One turn moves each row of this set onto another row. After a few examples, where does it send each row asked below?
j530: [-0.97 -3.14  1.52 -1.65 -1.41 -0.72 -3.71  1.43 -3.81 -2.69  5.19  0.44
 -0.37 -2.20]
j497: [ 3.10 -2.88  1.60 -0.10 -1.53  5.64 -5.28  0.96 -2.17 -0.14  1.07  1.48
  0.05 -2.96]
j659: [-0.24 -3.98 -0.47  0.75  2.32  0.08  0.21 -1.45  2.03 -1.22 -1.46 -0.03
 -0.62 -2.80]
j319: [ 0.24 -2.57 -1.65  0.46 -0.76 -0.14 -0.23  1.73 -3.43 -3.08  3.96  0.76
  0.18 -3.30]
j109: [ 3.56 -2.90 -0.77  1.13 -1.35  2.15  0.31  0.27 -2.77 -0.07  0.87  4.15
  0.22 -3.46]
j954: [-3.33 -1.57  3.95 -2.11  1.43  0.41 -4.66  0.29 -2.86 -0.64 -0.68  2.79
 -1.94 -3.42]
j726: [-4.39 -2.85  0.17 -1.08  2.67 -0.54 -1.89 -0.62 -1.40 -0.27 -1.43  1.80
 -0.81 -2.72]
j766: [ 4.79 -3.10 -0.61  0.91 -0.95  3.96 -2.56  0.10 -1.20  0.01 -0.49  1.71
  0.61 -3.04]
j997: [ 0.09 -3.85  2.94 -2.87  2.41 -2.06 -2.25 -0.71 -0.89 -2.57 -3.56  0.79
 -1.61 -3.17]
j983: [ 1.59 -1.87  1.01 -6.28 -0.17 -1.00 -4.91  1.06  0.35  0.72 -0.74 -0.41
 -1.79 -0.94]
j284: [ 5.28 -2.31  0.96 -0.13 -2.41 -2.40 -2.33 -0.06 -0.77  1.07 -0.91  1.64
 -1.52 -1.59]
j80: [ 6.06 -3.21  0.65 -0.82 -1.68  1.23 -3.97 -0.07 -1.17  0.10 -2.69  1.17
 -0.30 -2.44]
j473: [ 3.57 -2.12  2.04 -1.24 -2.86  3.65 -1.60  2.35 -2.92  0.40  0.52  2.36
 -2.74 -4.78]
j162: [-4.18 -3.14  1.05 -1.95  3.07  0.10 -1.96  0.21 -1.58 -1.84 -1.42  0.93
 -1.19 -3.03]
j464: [ 1.50 -1.02 -0.06 -3.32 -0.36  2.00  0.80  2.66  0.82 -2.30 -2.35  0.37
  0.00 -3.88]
j257: [-0.90 -2.59  0.15 -2.11  3.86 -0.27 -2.56 -1.24 -3.81 -1.61  4.37  1.61
 -1.55 -3.53]
j506: [-3.73 -1.66  0.48  1.39  1.27  2.50 -2.29 -0.54 -0.03  0.84  1.64  1.83
 -1.08 -3.06]
j376: [ 1.83  0.77  0.37 -0.28  2.91  2.66 -2.15  2.22  0.90 -1.82  2.66 -0.52
 -0.82 -1.87]
j741: [ 4.21 -3.00  3.01 -1.89 -1.94  2.59 -6.48  1.06 -1.93 -0.22 -0.82  0.76
 -0.92 -2.25]
j430: [ 0.57 -1.99  2.20 -5.66 -1.57 -0.34 -2.61 -0.53 -0.16  0.15 -1.70  3.77
  1.83 -2.82]
j667: [-0.47 -0.34 -2.09 -0.58  1.87 -0.74  0.02  1.18 -2.69 -0.91  0.92  0.03
 -3.59 -4.19]
j689: [-1.30 -3.04 -0.74 -3.90 -1.85 -2.01 -0.19  0.30 -0.46  0.21 -0.86 -0.84
 -3.12 -4.24]
j66: [ 1.48 -2.56 -1.87 -1.06 -2.67 -3.61  0.09  1.36 -2.55 -1.94  0.28  0.57
 -0.30 -2.99]
j863: [ 5.89 -2.61  3.57 -0.94  0.32  2.13 -3.07  1.75 -2.82 -1.24  1.42  0.88
 -3.22 -3.57]
j281: [ 0.76 -0.30  2.56 -2.50  1.80  0.19 -5.58 -0.93 -0.15  0.68  3.13  2.77
  0.82 -1.09]
j419: [-3.41 -3.39  1.15 -1.61  3.51 -0.85 -2.55 -0.28 -0.35 -1.48 -1.15 -0.52
 -1.73 -2.27]
j941: [-3.54 -3.01  0.32 -0.91  2.99 -1.57 -2.47 -0.95 -0.13 -0.07 -1.27  0.31
 -1.20 -2.01]
j969: [ 0.35 -3.23  1.47 -3.27 -3.07 -4.10 -3.48  0.95 -2.70 -1.62  1.55  0.09
 -0.89 -1.98]
j680: [ 3.33 -3.38  4.65 -2.19 -2.24  0.18 -5.02  1.51 -1.10 -0.89  1.66 -0.48
 -2.91 -1.51]
j907: [-0.50 -2.59  1.10 -5.69  1.60  3.59 -4.86  1.73 -1.20 -1.07  3.23  0.83
 -0.45 -1.85]
j18: [-1.75 -5.26  1.61 -5.44 -0.14 -1.58 -3.05 -1.98 -1.66 -0.67  2.57  0.57
 -1.21 -3.36]
j362: [ 6.27 -4.38  2.52 -0.50 -0.40  0.44 -3.31 -1.19 -0.63  0.67  2.25  1.34
 -1.47 -2.64]
j200: [ 2.84 -0.66 -3.35 -3.44  1.01 -0.88 -0.90  0.70 -0.09  0.98 -2.00  1.44
 -0.72 -2.12]
j712: [ 3.77 -3.86  1.34 -0.82 -3.68  2.13 -1.70 -0.76 -0.76  2.49  1.17  2.89
 -0.80 -3.86]
j421: [ 0.93 -1.29 -2.80 -2.70  2.80  3.79 -1.01  1.34 -1.78 -0.60  2.06  2.64
  0.66 -2.94]
j518: [ 1.63 -4.17  2.98 -1.00 -1.52  4.68 -2.51  1.78 -3.28 -2.07  3.35  2.03
 -0.87 -3.23]

j257 turns into j18
j680 turns into j284
j741 turns into j80
Now these:
j319 turns into j530
j997 turns into j659
j281 turns into j430
j419 turns into j941
j200 turns into j421
j712 turns into j473

